128 stands for zero in the data rows.
Here are some rows, each followed by its group. Rows of different groups can look alike.
[85, 125, 102, 170, 144, 123, 126, 132, 135, 113, 131, 111, 123, 75, 127, 131, 117, 77, 129, 115, 128, 142, 144, 144] rg
[130, 167, 119, 123, 126, 133, 147, 159, 122, 90, 186, 110, 108, 138, 111, 135, 109, 119, 167, 123, 116, 112, 68, 134] cc
[139, 74, 108, 143, 87, 161, 104, 118, 202, 154, 119, 135, 63, 132, 150, 117, 170, 134, 102, 101, 156, 108, 164, 150] ll
[176, 176, 125, 84, 118, 107, 123, 134, 88, 140, 105, 173, 161, 135, 108, 104, 147, 165, 123, 109, 111, 132, 132, 95] nj
[134, 129, 136, 125, 131, 156, 109, 132, 135, 133, 159, 132, 145, 150, 125, 154, 151, 161, 153, 131, 128, 105, 135, 142] cc
[115, 146, 123, 155, 131, 124, 133, 136, 132, 133, 162, 111, 133, 126, 154, 131, 128, 130, 143, 113, 138, 163, 95, 131] rg
[129, 139, 169, 124, 157, 120, 180, 138, 117, 133, 111, 153, 114, 92, 132, 132, 138, 164, 133, 138, 122, 147, 105, 102] md
[155, 172, 148, 100, 133, 140, 137, 122, 107, 136, 115, 181, 167, 157, 98, 126, 130, 161, 120, 149, 114, 110, 134, 107] nj
[128, 89, 173, 141, 158, 135, 120, 133, 131, 168, 93, 131, 139, 139, 120, 171, 155, 121, 101, 103, 114, 94, 119, 132] ls
[97, 90, 113, 175, 114, 149, 170, 128, 185, 151, 164, 105, 110, 100, 140, 111, 88, 93, 135, 117, 118, 146, 120, 148] rg
[129, 117, 65, 132, 93, 134, 111, 134, 161, 122, 136, 111, 106, 132, 151, 133, 133, 101, 125, 63, 151, 123, 146, 127] ll
[180, 124, 119, 112, 146, 114, 127, 124, 75, 150, 122, 156, 135, 138, 110, 106, 119, 105, 153, 98, 122, 111, 118, 93] nj
[154, 133, 58, 119, 148, 116, 126, 123, 141, 105, 135, 109, 101, 106, 103, 90, 89, 116, 107, 159, 152, 123, 105, 147] pn
[145, 144, 124, 100, 143, 98, 91, 138, 78, 105, 129, 161, 172, 144, 144, 107, 118, 112, 152, 119, 106, 139, 144, 80] nj
[206, 106, 76, 130, 137, 113, 112, 124, 129, 81, 117, 117, 81, 113, 80, 148, 86, 118, 116, 172, 200, 114, 99, 147] pn
[133, 144, 143, 122, 170, 88, 241, 136, 123, 165, 108, 122, 111, 116, 94, 140, 122, 91, 130, 136, 107, 110, 117, 128] ls
[109, 71, 134, 130, 104, 152, 113, 106, 134, 156, 122, 93, 128, 125, 165, 123, 106, 132, 105, 107, 147, 117, 171, 158] ll
[105, 126, 132, 170, 127, 167, 155, 132, 135, 103, 137, 108, 129, 112, 159, 156, 133, 120, 148, 118, 132, 153, 143, 134] rg
[142, 151, 161, 105, 137, 119, 141, 121, 100, 147, 97, 128, 127, 137, 119, 154, 155, 160, 128, 128, 113, 134, 96, 141] ls
[106, 107, 133, 158, 129, 154, 152, 137, 125, 125, 140, 106, 123, 122, 169, 142, 141, 119, 133, 135, 130, 146, 141, 143] rg
[158, 116, 106, 148, 115, 135, 130, 108, 168, 112, 117, 109, 131, 76, 113, 120, 122, 109, 49, 135, 183, 117, 140, 163] pn
[110, 134, 160, 121, 150, 119, 133, 142, 97, 154, 126, 142, 122, 139, 100, 124, 116, 140, 173, 118, 105, 127, 132, 109] ls
[102, 115, 164, 154, 175, 99, 147, 166, 112, 121, 147, 137, 141, 54, 144, 126, 104, 149, 154, 145, 119, 155, 131, 103] md
[113, 129, 163, 183, 141, 105, 146, 137, 116, 126, 131, 142, 171, 120, 154, 124, 98, 126, 193, 151, 110, 149, 135, 81] md
[115, 107, 124, 165, 91, 144, 133, 134, 141, 104, 137, 125, 129, 121, 144, 106, 125, 114, 142, 122, 99, 130, 139, 136] rg
[139, 111, 126, 116, 115, 105, 134, 96, 156, 146, 118, 112, 126, 136, 120, 112, 103, 121, 93, 192, 163, 130, 137, 143] pn
[117, 107, 147, 132, 143, 153, 115, 128, 148, 171, 95, 105, 119, 145, 133, 177, 154, 126, 113, 98, 147, 106, 128, 128] ls
[147, 132, 107, 114, 119, 104, 142, 124, 147, 101, 134, 113, 117, 100, 111, 105, 87, 90, 100, 169, 160, 111, 98, 160] pn
[94, 122, 146, 126, 154, 123, 121, 142, 93, 151, 123, 125, 121, 125, 141, 138, 127, 137, 143, 114, 116, 131, 138, 111] ls
[101, 89, 99, 191, 89, 159, 118, 124, 164, 141, 158, 94, 132, 103, 149, 132, 160, 161, 121, 112, 123, 140, 173, 143] rg
[93, 80, 155, 175, 146, 154, 170, 121, 169, 159, 140, 140, 174, 119, 145, 143, 149, 118, 140, 140, 134, 118, 117, 110] md
[179, 118, 129, 113, 151, 127, 131, 137, 97, 130, 91, 172, 155, 157, 116, 123, 122, 119, 126, 138, 117, 123, 144, 110] nj
[124, 89, 112, 138, 90, 169, 65, 120, 147, 154, 132, 121, 132, 141, 135, 100, 153, 133, 125, 90, 142, 113, 153, 162] ll
[110, 119, 175, 117, 147, 66, 150, 139, 117, 139, 111, 144, 121, 114, 102, 127, 131, 169, 133, 130, 111, 140, 106, 94] md
[108, 126, 138, 126, 122, 138, 95, 146, 108, 120, 134, 92, 145, 119, 142, 108, 110, 111, 149, 103, 116, 145, 173, 124] ll
[155, 206, 130, 99, 115, 103, 111, 118, 92, 114, 111, 145, 148, 148, 116, 132, 133, 162, 159, 113, 102, 144, 137, 127] cc
[123, 106, 108, 135, 109, 130, 111, 132, 161, 144, 132, 88, 94, 99, 147, 120, 119, 100, 122, 104, 130, 113, 161, 140] ll
[127, 115, 164, 144, 168, 113, 165, 132, 147, 122, 105, 146, 146, 118, 119, 143, 135, 140, 136, 143, 112, 130, 66, 91] md
[150, 126, 127, 117, 132, 114, 131, 128, 116, 149, 103, 153, 176, 147, 119, 166, 137, 116, 99, 129, 127, 118, 137, 128] nj
[137, 133, 114, 105, 139, 117, 132, 118, 127, 116, 131, 155, 147, 173, 129, 127, 128, 112, 152, 123, 136, 99, 147, 109] nj
[125, 87, 154, 124, 135, 152, 123, 121, 134, 153, 88, 124, 133, 149, 129, 161, 152, 121, 114, 100, 113, 93, 139, 136] ls
[116, 130, 142, 171, 168, 112, 189, 135, 149, 107, 118, 148, 120, 117, 107, 146, 138, 126, 144, 135, 171, 123, 69, 104] md
[162, 127, 89, 117, 120, 122, 107, 117, 146, 83, 129, 112, 100, 133, 93, 102, 114, 122, 100, 151, 185, 99, 133, 142] pn
[155, 138, 118, 101, 155, 129, 157, 127, 117, 136, 100, 140, 162, 143, 93, 110, 155, 132, 130, 115, 105, 138, 127, 100] nj
[137, 199, 152, 105, 95, 129, 126, 148, 112, 90, 169, 139, 127, 162, 125, 133, 150, 148, 157, 115, 115, 124, 134, 131] cc
[90, 94, 113, 143, 119, 112, 138, 122, 136, 134, 148, 78, 111, 121, 172, 138, 125, 96, 122, 154, 146, 151, 158, 151] rg
[170, 145, 119, 110, 140, 140, 139, 120, 125, 182, 85, 152, 188, 152, 124, 149, 156, 92, 106, 116, 135, 112, 158, 124] nj
[114, 111, 115, 154, 112, 148, 143, 131, 133, 121, 135, 114, 127, 126, 156, 135, 151, 125, 127, 119, 113, 156, 127, 149] rg
[139, 132, 114, 103, 106, 147, 156, 111, 145, 108, 131, 122, 138, 109, 91, 111, 118, 147, 107, 157, 147, 124, 106, 125] pn
[118, 151, 139, 124, 117, 156, 127, 149, 138, 94, 147, 187, 127, 169, 123, 142, 137, 142, 170, 83, 81, 105, 110, 150] cc
[114, 117, 120, 126, 107, 107, 87, 148, 125, 135, 134, 102, 100, 131, 168, 105, 107, 138, 131, 81, 141, 155, 170, 146] ll
[148, 143, 119, 118, 108, 151, 134, 112, 120, 156, 102, 163, 178, 163, 124, 137, 142, 115, 118, 96, 131, 98, 140, 110] nj
[100, 109, 122, 165, 128, 120, 135, 151, 128, 116, 155, 100, 102, 96, 161, 126, 119, 67, 126, 127, 124, 143, 113, 120] rg
[113, 138, 141, 115, 104, 152, 98, 120, 141, 141, 125, 117, 94, 123, 121, 131, 146, 137, 110, 113, 152, 120, 151, 141] ll
[81, 121, 173, 163, 103, 129, 124, 118, 138, 134, 127, 106, 144, 119, 185, 136, 119, 86, 150, 149, 141, 150, 164, 128] rg
[123, 109, 157, 131, 152, 100, 151, 132, 124, 143, 116, 173, 118, 96, 136, 147, 133, 159, 130, 161, 127, 142, 96, 105] md
[139, 121, 103, 127, 129, 111, 98, 129, 106, 82, 126, 110, 140, 111, 112, 102, 73, 139, 110, 178, 156, 161, 131, 135] pn
[157, 119, 105, 139, 110, 116, 140, 130, 129, 100, 133, 104, 94, 132, 108, 100, 100, 125, 101, 160, 184, 128, 114, 161] pn
[119, 104, 111, 177, 125, 147, 119, 146, 119, 114, 148, 81, 121, 112, 150, 127, 120, 91, 141, 145, 141, 165, 146, 131] rg
[128, 121, 155, 113, 136, 148, 122, 127, 128, 201, 111, 153, 144, 148, 105, 161, 160, 133, 109, 104, 133, 96, 124, 145] ls
[149, 129, 131, 114, 121, 145, 123, 132, 96, 139, 109, 136, 181, 148, 142, 126, 149, 112, 110, 112, 130, 98, 139, 126] nj
[120, 122, 136, 161, 165, 131, 171, 142, 133, 114, 103, 134, 115, 118, 115, 159, 111, 137, 169, 172, 148, 129, 85, 88] md
[137, 158, 161, 131, 128, 130, 143, 154, 110, 90, 172, 131, 128, 143, 118, 142, 131, 109, 174, 115, 133, 97, 91, 112] cc
[120, 149, 130, 130, 126, 120, 131, 154, 115, 95, 179, 121, 106, 146, 124, 128, 131, 115, 168, 133, 111, 134, 113, 124] cc
[118, 135, 89, 109, 126, 113, 146, 115, 124, 103, 140, 121, 108, 101, 99, 86, 89, 123, 98, 151, 154, 119, 109, 133] pn
[130, 136, 94, 114, 100, 119, 115, 132, 109, 121, 148, 103, 115, 131, 145, 114, 144, 133, 123, 119, 114, 177, 145, 132] rg
[116, 143, 122, 143, 114, 123, 121, 132, 101, 113, 135, 104, 123, 127, 151, 118, 154, 143, 128, 120, 117, 182, 149, 117] rg
[139, 186, 135, 99, 93, 129, 131, 158, 111, 87, 167, 147, 114, 151, 116, 120, 160, 159, 156, 110, 95, 131, 117, 147] cc
[116, 132, 107, 162, 108, 206, 138, 128, 122, 130, 143, 112, 134, 124, 137, 123, 144, 136, 130, 127, 127, 140, 147, 124] rg
[117, 143, 153, 123, 120, 157, 126, 131, 143, 129, 132, 138, 129, 147, 130, 176, 162, 122, 138, 74, 107, 96, 127, 139] ls
[153, 159, 109, 94, 101, 110, 122, 111, 118, 98, 115, 165, 129, 123, 94, 93, 146, 144, 92, 151, 151, 143, 119, 141] pn
[110, 72, 133, 127, 97, 175, 67, 112, 161, 144, 106, 107, 137, 138, 143, 123, 166, 110, 119, 93, 137, 104, 158, 149] ll
[93, 128, 121, 170, 113, 130, 133, 133, 129, 118, 157, 89, 111, 106, 167, 131, 127, 91, 138, 116, 126, 147, 133, 121] rg
[125, 113, 175, 130, 135, 160, 127, 124, 122, 164, 95, 125, 101, 137, 101, 169, 158, 115, 108, 106, 126, 101, 119, 144] ls
[135, 161, 142, 131, 131, 122, 131, 134, 122, 119, 146, 147, 122, 153, 142, 134, 139, 131, 139, 76, 120, 104, 116, 136] cc
[104, 119, 120, 158, 107, 121, 143, 137, 130, 134, 146, 111, 135, 125, 149, 139, 121, 131, 140, 133, 109, 181, 137, 136] rg
[145, 128, 111, 112, 110, 160, 129, 105, 163, 113, 116, 109, 108, 129, 92, 121, 116, 142, 98, 162, 151, 146, 117, 129] pn
[109, 130, 115, 167, 102, 114, 115, 143, 111, 102, 154, 99, 117, 118, 157, 119, 123, 79, 134, 127, 152, 112, 144, 143] rg
[157, 135, 115, 125, 129, 114, 123, 112, 139, 119, 108, 139, 110, 125, 98, 119, 110, 158, 92, 155, 136, 163, 109, 130] pn
[151, 132, 98, 121, 126, 123, 127, 0, 84, 140, 126, 149, 160, 121, 150, 104, 117, 107, 132, 139, 124, 115, 136, 132] nj
[135, 114, 103, 140, 124, 138, 100, 132, 97, 120, 122, 59, 88, 112, 135, 126, 131, 110, 106, 80, 130, 133, 131, 145] ll
[89, 111, 148, 164, 163, 104, 144, 140, 115, 111, 135, 146, 144, 114, 149, 129, 109, 137, 176, 112, 118, 164, 138, 87] md
[135, 143, 144, 142, 128, 127, 118, 171, 118, 75, 175, 152, 109, 165, 118, 113, 135, 86, 166, 127, 117, 115, 48, 137] cc
[113, 139, 109, 121, 109, 135, 128, 126, 125, 96, 134, 116, 135, 124, 121, 89, 108, 119, 130, 138, 132, 156, 139, 139] ll
[105, 139, 172, 159, 163, 108, 194, 138, 144, 170, 125, 126, 116, 106, 149, 130, 103, 103, 160, 138, 112, 130, 79, 90] md
[116, 128, 174, 132, 150, 95, 153, 121, 140, 137, 113, 155, 101, 103, 139, 127, 123, 172, 140, 147, 113, 187, 100, 112] md
[122, 131, 175, 107, 107, 123, 136, 120, 140, 164, 98, 144, 110, 131, 108, 150, 130, 153, 123, 109, 118, 98, 96, 135] ls
[161, 116, 100, 110, 119, 175, 122, 117, 132, 160, 109, 173, 181, 146, 118, 126, 149, 133, 131, 117, 139, 108, 121, 118] nj
[136, 145, 137, 135, 134, 166, 119, 143, 139, 118, 167, 138, 140, 175, 120, 166, 155, 109, 153, 115, 126, 102, 134, 149] cc
[159, 136, 153, 103, 129, 116, 133, 121, 103, 171, 91, 168, 163, 141, 103, 131, 120, 153, 134, 140, 98, 167, 136, 113] nj
Group rg spreads out most along one direction. Which 3 other groups' directions of most spread are closest to that one, closest first?
cc pn md
Group ls spreads out most along one direction. Which 3 other groups' directions of most spread are closest to that one, closest first?
ll nj rg
Which 3 other groups have their centres nearest to the centre of group pn, nearest first?
ll rg nj
Which 5 groups are nearest to each row below, nearest first, going by the distance to the centre of the group?
[116, 104, 120, 117, 117, 154, 103, 120, 151, 142, 125, 81, 99, 121, 137, 86, 123, 117, 112, 106, 146, 133, 151, 141] ll rg pn ls nj
[84, 92, 114, 170, 96, 144, 155, 121, 134, 147, 146, 115, 153, 144, 181, 139, 116, 115, 112, 135, 137, 158, 169, 122] rg ll md ls nj
[146, 127, 117, 119, 142, 100, 137, 106, 102, 149, 109, 181, 159, 128, 101, 109, 105, 130, 133, 145, 111, 106, 137, 124] nj ls md pn cc
[122, 150, 145, 125, 121, 128, 106, 174, 81, 76, 175, 153, 134, 158, 170, 138, 135, 112, 200, 100, 97, 170, 148, 113] cc rg nj md ll
[156, 157, 118, 103, 147, 114, 128, 106, 81, 141, 108, 147, 150, 139, 119, 101, 96, 116, 131, 116, 115, 103, 107, 97] nj ls cc pn md
[112, 116, 125, 110, 157, 126, 97, 129, 129, 151, 97, 141, 134, 158, 142, 155, 148, 133, 121, 144, 119, 91, 133, 147] ls nj ll cc rg
[123, 151, 133, 112, 134, 137, 98, 166, 87, 93, 187, 134, 151, 154, 130, 126, 124, 133, 207, 109, 74, 167, 153, 107] cc rg nj md ll
[98, 114, 125, 115, 114, 133, 76, 131, 123, 136, 138, 99, 118, 119, 160, 117, 111, 124, 150, 97, 135, 154, 170, 111] ll rg ls cc nj
[121, 144, 146, 123, 146, 128, 127, 137, 150, 109, 177, 123, 137, 162, 127, 144, 139, 110, 150, 128, 114, 144, 146, 138] cc rg ls ll nj
[84, 109, 109, 148, 114, 116, 133, 118, 138, 123, 149, 111, 92, 119, 175, 148, 119, 120, 129, 138, 142, 152, 159, 118] rg ll md pn ls
Which 3 other groups have their centres nearest to the centre of group ls, nearest first?
nj md cc
Which 4 groups are nearest to each row below, nearest first, going by the average distance to the group's rows?
[180, 147, 117, 66, 130, 97, 129, 132, 88, 145, 122, 166, 166, 143, 120, 112, 150, 156, 127, 109, 94, 138, 141, 122] nj cc ls pn
Which 4 groups are nearest to each row below, nearest first, going by the distance to the group's nearest row?
[120, 117, 133, 134, 140, 199, 120, 119, 146, 146, 121, 122, 102, 138, 138, 155, 173, 121, 141, 105, 109, 98, 109, 151] ls cc rg ll
[115, 109, 100, 178, 116, 144, 134, 137, 145, 106, 148, 79, 105, 103, 166, 141, 124, 83, 127, 151, 127, 149, 139, 143] rg ll cc pn
[134, 121, 124, 166, 93, 158, 132, 124, 134, 128, 160, 111, 138, 118, 170, 138, 149, 103, 117, 123, 152, 143, 146, 141] rg ll cc nj
[124, 157, 100, 138, 98, 131, 130, 125, 121, 141, 145, 131, 112, 127, 151, 112, 145, 164, 121, 128, 115, 172, 144, 129] rg ll pn ls
[158, 135, 124, 114, 126, 115, 132, 118, 117, 143, 103, 167, 193, 164, 129, 129, 146, 115, 115, 122, 132, 107, 146, 107] nj ls cc pn
[136, 128, 114, 132, 112, 148, 72, 140, 94, 116, 120, 95, 86, 115, 127, 103, 133, 110, 126, 77, 162, 118, 164, 119] ll rg ls pn
Which 3 other groups have their centres nearest to the centre of group nj, nearest first?
ls cc md
Which 4 groups are nearest to each row below, nearest first, going by the distance to the centre of the group?
[119, 103, 183, 143, 179, 110, 174, 134, 155, 142, 112, 146, 142, 103, 114, 152, 110, 146, 149, 129, 149, 118, 96, 76] md ls nj rg
[141, 193, 120, 99, 121, 116, 164, 145, 97, 107, 156, 139, 127, 161, 136, 113, 142, 138, 160, 116, 100, 132, 123, 136] cc nj ls rg
Which 5 groups are nearest to each row below, nearest first, going by the distance to the group's nearest row?
[146, 141, 116, 105, 112, 107, 141, 102, 87, 108, 148, 133, 116, 117, 111, 72, 131, 165, 104, 161, 153, 138, 137, 182] pn ll rg ls cc
[114, 122, 94, 131, 101, 119, 73, 131, 119, 127, 118, 104, 90, 113, 148, 85, 105, 102, 83, 118, 137, 142, 147, 106] ll rg pn ls nj
Which 5 groups are nearest to each row below, nearest first, going by the average distance to the group's rows?
[113, 135, 165, 121, 151, 129, 158, 136, 126, 138, 119, 146, 137, 116, 124, 128, 139, 167, 143, 143, 123, 140, 101, 97] md ls nj cc rg
[157, 129, 107, 128, 119, 152, 127, 139, 143, 77, 130, 92, 103, 121, 96, 91, 118, 126, 108, 165, 166, 131, 110, 149] pn rg ll cc nj
[110, 127, 86, 159, 139, 54, 165, 122, 122, 82, 148, 105, 102, 112, 160, 89, 112, 114, 107, 134, 120, 130, 120, 136] rg pn md ll cc
[97, 109, 119, 173, 155, 118, 129, 155, 100, 107, 173, 93, 135, 118, 141, 128, 119, 103, 161, 118, 107, 180, 158, 112] rg md ll cc ls
[129, 163, 145, 112, 118, 139, 102, 161, 121, 89, 172, 115, 131, 166, 98, 152, 171, 153, 160, 164, 110, 114, 121, 141] cc ls rg nj pn
[163, 132, 130, 123, 139, 131, 120, 140, 113, 115, 96, 157, 124, 141, 78, 117, 118, 112, 128, 128, 131, 130, 104, 92] nj pn ls cc md
[105, 90, 154, 156, 164, 107, 177, 121, 164, 117, 120, 155, 134, 79, 153, 144, 132, 106, 122, 138, 137, 137, 108, 109] md rg ls pn nj
[142, 113, 153, 133, 110, 155, 117, 111, 190, 111, 120, 115, 140, 124, 111, 118, 136, 122, 102, 156, 174, 116, 130, 147] pn ll rg ls nj
[160, 137, 117, 108, 125, 113, 131, 136, 100, 107, 105, 157, 158, 141, 101, 118, 113, 120, 130, 130, 113, 113, 113, 101] nj cc pn ls md
